53  -92  -29  -45  -5  -7  -73  32  -10  -50  23  -43  33  -33  -66  -82  -45  41  19  -33  17  -14  1  -29  -35 : j719
-77  -52  80  8  -28  -30  -14  -64  4  8  2  -48  -53  50  -20  -32  -24  -86  -34  22  -80  30  13  36  50 : j175
-25  14  -25  -33  32  -32  -17  11  -12  -31  -49  -5  10  -63  -7  4  -16  -20  -29  -16  7  -32  -53  11  -39 : j599
-31  8  -15  -12  -2  27  -10  5  20  -4  -13  32  -6  -19  -19  7  -11  -26  39  -21  1  -11  -30  -18  5 : j414
-26  46  -20  16  -76  56  1  -45  11  16  18  43  -46  30  -13  48  -10  -5  52  -12  -7  -4  -2  -57  5 : j800
-9  17  -12  37  -17  -3  19  0  -45  45  3  -3  16  62  2  28  -1  16  -26  26  8  32  20  -9  -32 : j10
-9  29  42  -30  -13  75  53  -43  -4  -28  30  11  -48  6  26  30  13  7  51  -7  17  7  -27  -7  83 : j981
11  -25  -33  5  -11  -69  -23  -16  -1  -2  -28  -21  -2  -2  -15  -28  -6  -2  -66  2  -39  -38  4  15  -56 : j372
12  12  -39  -25  16  53  18  31  -49  -17  24  1  16  -5  -13  11  -10  42  42  -11  46  9  -23  -26  -24 : j182
16  23  -24  33  -53  -39  4  -50  -17  29  -19  9  -27  27  24  24  27  0  -50  20  -38  -19  45  -27  -26 : j272
chg j800: -26  46  -20  16  -76  56  1  -45  11  16  19  43  -46  30  -13  48  -10  -5  52  -12  -7  -4  -2  -57  5 -> 11, 18
all j372: -2 -> 10 13 14 18

7  4  14  14  9  6  15  j459
-10  -1  -27  -1  -1  -1  46  j268
-10  12  -27  -1  -33  16  -4  j798
39  15  -38  2  -75  15  52  j355
7  4  14  -9  9  40  -25  j539
all j268: -1 -> 2 4 5 6
all j355: 15 -> 2 6
both j355 j459:  -> 15
after: 40 -> -25
chg j268: -10  -1  -27  -1  -1  -2  46 -> 6, -1

1  -2  -1  0  -2  -2  -1  0  -3  -1  -1  -6  0  -3  0  -2 = j263
4  -13  6  -13  -10  -14  23  7  37  -8  3  44  6  13  -34  43 = j759
2  -6  -1  -1  -5  -3  -5  -2  -11  -6  -4  -11  -2  -2  3  0 = j289
11  -23  1  -12  -23  -22  8  4  5  -14  -5  -4  6  -6  -24  23 = j623
-10  19  8  -1  20  12  28  7  56  14  14  74  5  27  -19  27 = j186
after: 2 -> -6
chg j623: 11  -23  1  -12  -23  -21  8  4  5  -14  -5  -4  6  -6  -24  23 -> 6, -22

-72  89  54  -90  -20  -24 -> j206
96  -19  -3  13  -23  26 -> j427
-59  -90  61  25  -32  56 -> j166
83  92  -32  -67  -51  19 -> j13
all j206: -90 -> 4
chg j13: 83  92  -33  -67  -51  19 -> 3, -32
chg j166: -59  -90  61  25  -33  56 -> 5, -32

-2  0  -1  -1  -1  1  0  -1  j251
13  -10  0  13  20  0  -14  -70  j885
-2  0  -1  -1  -1  1  0  1  j232
all j251: 1 -> 6
all j251: -1 -> 3 4 5 8

25  0  26  26  36  -1  26  0  0 = j583
-48  -14  -12  62  -21  1  0  23  3 = j252
23  0  -12  62  -21  1  0  23  3 = j349
all j583: 0 -> 2 8 9
both j583 j252:  -> 0
after: -48 -> -14
q: -48  -14  -12  62  -21  1  0  23  3 -> j252
both j349 j583:  -> 0

42  -25  42  42  -25  42 = j275
8  -17  42  -17  -77  55 = j658
-24  -24  -71  -24  43  -24 = j430
both j275 j658:  -> 42
chg j658: 8  -16  42  -17  -77  55 -> 2, -17
all j275: 42 -> 1 3 4 6
q: 8  -17  42  -17  -77  55 -> j658
chg j658: 8  -17  42  -18  -77  55 -> 4, -17
all j430: -24 -> 1 2 4 6
all j658: -17 -> 2 4

-2  14  -23  -1  -36  -1  -31  -3  -9 = j609
-18  0  -14  27  18  -2  31  -20  47 = j373
28  8  23  -30  3  2  21  -3  -3 = j708
0  -1  -6  6  -4  0  -24  16  -24 = j480
1  -9  15  -22  -13  -16  -10  2  -17 = j951
-6  12  -26  16  -17  -1  -21  0  0 = j88
35  -10  21  -35  3  2  47  -22  27 = j479
-8  -8  7  -20  -24  1  -11  -7  -6 = j684
60  42  -4  12  42  1  28  20  -5 = j959
-68  -8  -49  -69  -35  -4  -69  13  -21 = j405
all j405: -69 -> 4 7
chg j708: 28  8  23  -30  3  2  22  -3  -3 -> 7, 21
q: 60  42  -4  12  42  1  28  20  -5 -> j959
after: -11 -> -7
chg j951: 2  -9  15  -22  -13  -16  -10  2  -17 -> 1, 1

-23  49  -5  22  13  -25  -20  -23  37  -23  -5  -13  -7  0  -9  -16  3  -6  10  28  -15  -6  -6  3  8  1  31  -69  0  -13  0  30  -13  67  -8  -18  38  42  -11  14  -32  j680
-24  50  -9  26  16  -28  -16  -25  39  -24  -4  -16  -9  0  -9  -16  9  -7  12  0  -14  -8  -4  5  11  0  32  -72  39  -17  0  29  -17  71  39  -17  12  47  2  15  -31  j550
-15  3  19  21  1  3  -30  -3  31  -2  -12  -25  -5  -3  -12  -15  -13  -8  -53  17  -8  -12  -10  18  17  -14  22  -59  -5  -9  11  43  -9  64  -11  5  10  38  -8  13  -31  j425
-10  46  22  7  -3  -2  -39  -5  26  -4  -14  -6  2  -4  -13  -15  -8  -3  4  22  -13  -4  -15  6  0  4  21  -53  -3  3  8  41  4  22  -3  -10  25  24  22  10  4  j707
q: -10  46  22  7  -3  -2  -39  -5  26  -4  -14  -6  2  -4  -13  -15  -8  -3  4  22  -13  -4  -15  6  0  4  21  -53  -3  3  8  41  4  22  -3  -10  25  24  22  10  4 -> j707
q: -15  3  19  21  1  3  -30  -3  31  -2  -12  -25  -5  -3  -12  -15  -13  -8  -53  17  -8  -12  -10  18  17  -14  22  -59  -5  -9  11  43  -9  64  -11  5  10  38  -8  13  -31 -> j425
all j550: 39 -> 9 29 35
all j707: 4 -> 19 26 33 41
q: -24  50  -9  26  16  -28  -16  -25  39  -24  -4  -16  -9  0  -9  -16  9  -7  12  0  -14  -8  -4  5  11  0  32  -72  39  -17  0  29  -17  71  39  -17  12  47  2  15  -31 -> j550

-18  27  -1  9  -11  -13  9  -4  7  -45  -9  73  -6  9  48  -16  -14  49  12  9  -7  -6  4  0  74  j126
23  -28  -26  -28  16  -18  -38  24  3  24  -18  -42  17  -14  44  6  -44  -18  -10  53  24  -40  72  -19  -1  j379
-7  35  7  -21  -8  -12  0  -20  -48  0  -7  -54  17  48  41  21  2  14  17  24  36  -29  -37  59  -95  j977
chg j379: 23  -28  -26  -28  16  -18  -38  24  3  23  -18  -42  17  -14  44  6  -44  -18  -10  53  24  -40  72  -19  -1 -> 10, 24
q: -18  27  -1  9  -11  -13  9  -4  7  -45  -9  73  -6  9  48  -16  -14  49  12  9  -7  -6  4  0  74 -> j126
all j126: 9 -> 4 7 14 20
all j379: -10 -> 19
after: 4 -> 0
chg j379: 23  -28  -26  -28  16  -18  -38  24  3  24  -18  -42  17  -13  44  6  -44  -18  -10  53  24  -40  72  -19  -1 -> 14, -14

12  -45  -44  -33  -45  34  0  -48  j276
-21  21  -44  -44  -45  34  1  -48  j662
12  21  -44  -33  -45  34  0  -33  j524
after: 1 -> -48
chg j276: 11  -45  -44  -33  -45  34  0  -48 -> 1, 12
q: 12  21  -44  -33  -45  34  0  -33 -> j524

-16  -17  -10  82  -92  50  2  -18  35  -11  -30  -2  -32  j258
-17  3  -10  82  -92  61  2  -18  -18  44  -17  -14  -43  j651
-16  3  -10  82  -92  50  2  -18  35  44  -17  -14  81  j352
q: -16  3  -10  82  -92  50  2  -18  35  44  -17  -14  81 -> j352
q: -16  -17  -10  82  -92  50  2  -18  35  -11  -30  -2  -32 -> j258
chg j651: -17  3  -9  82  -92  61  2  -18  -18  44  -17  -14  -43 -> 3, -10
chg j352: -16  3  -10  82  -92  50  2  -19  35  44  -17  -14  81 -> 8, -18

-79  -3  -60  7  j744
-30  20  -45  55  j611
80  -75  75  -78  j204
-85  -15  -83  -73  j574
22  80  63  -72  j765
-8  9  44  18  j595
-87  -86  16  56  j775
24  -71  -55  24  j136
-38  66  -70  11  j437
-11  79  -35  34  j444
36  -20  28  -85  j441
-45  84  -54  -79  j277
both j441 j574:  -> -85
chg j437: -37  66  -70  11 -> 1, -38
both j611 j277:  -> -45
after: -83 -> -73
all j136: -55 -> 3
all j765: -72 -> 4
chg j277: -46  84  -54  -79 -> 1, -45

59  -30  -94  20  -27 : j465
58  -19  8  22  -15 : j33
15  -3  -4  -39  9 : j400
-25  52  5  -95  24 : j76
-95  -65  44  -9  -97 : j517
after: -3 -> -4
both j76 j517:  -> -95
chg j33: 58  -19  8  23  -15 -> 4, 22
after: 44 -> -9
after: 8 -> 22

-41  -20  -73  28 = j953
31  -25  -11  36 = j567
-55  -15  -41  16 = j558
-42  18  18  18 = j735
-55  -15  -41  -7 = j724
51  -17  -39  18 = j512
after: -42 -> 18
after: 31 -> -25
both j724 j953:  -> -41
all j735: 18 -> 2 3 4

-19  -33  -85  -36  -53  -16 = j262
70  95  -46  38  37  17 = j627
70  95  -12  38  16  17 = j682
9  22  87  37  45  19 = j615
58  78  -81  15  1  6 = j374
-59  -77  45  -18  -23  -4 = j827
-62  17  25  -25  -37  -4 = j643
chg j374: 58  77  -81  15  1  6 -> 2, 78
chg j262: -19  -33  -85  -36  -53  -15 -> 6, -16
all j682: -12 -> 3
chg j643: -62  17  25  -25  -37  -3 -> 6, -4
after: 15 -> 1
both j627 j643:  -> 17

78  -34  4  -1  3  9  j249
3  10  -6  -25  3  4  j619
16  -1  23  3  16  44  j243
q: 16  -1  23  3  16  44 -> j243
all j243: 16 -> 1 5
both j243 j619:  -> 3
chg j619: 3  10  -6  -24  3  4 -> 4, -25
after: -34 -> 4
q: 3  10  -6  -25  3  4 -> j619

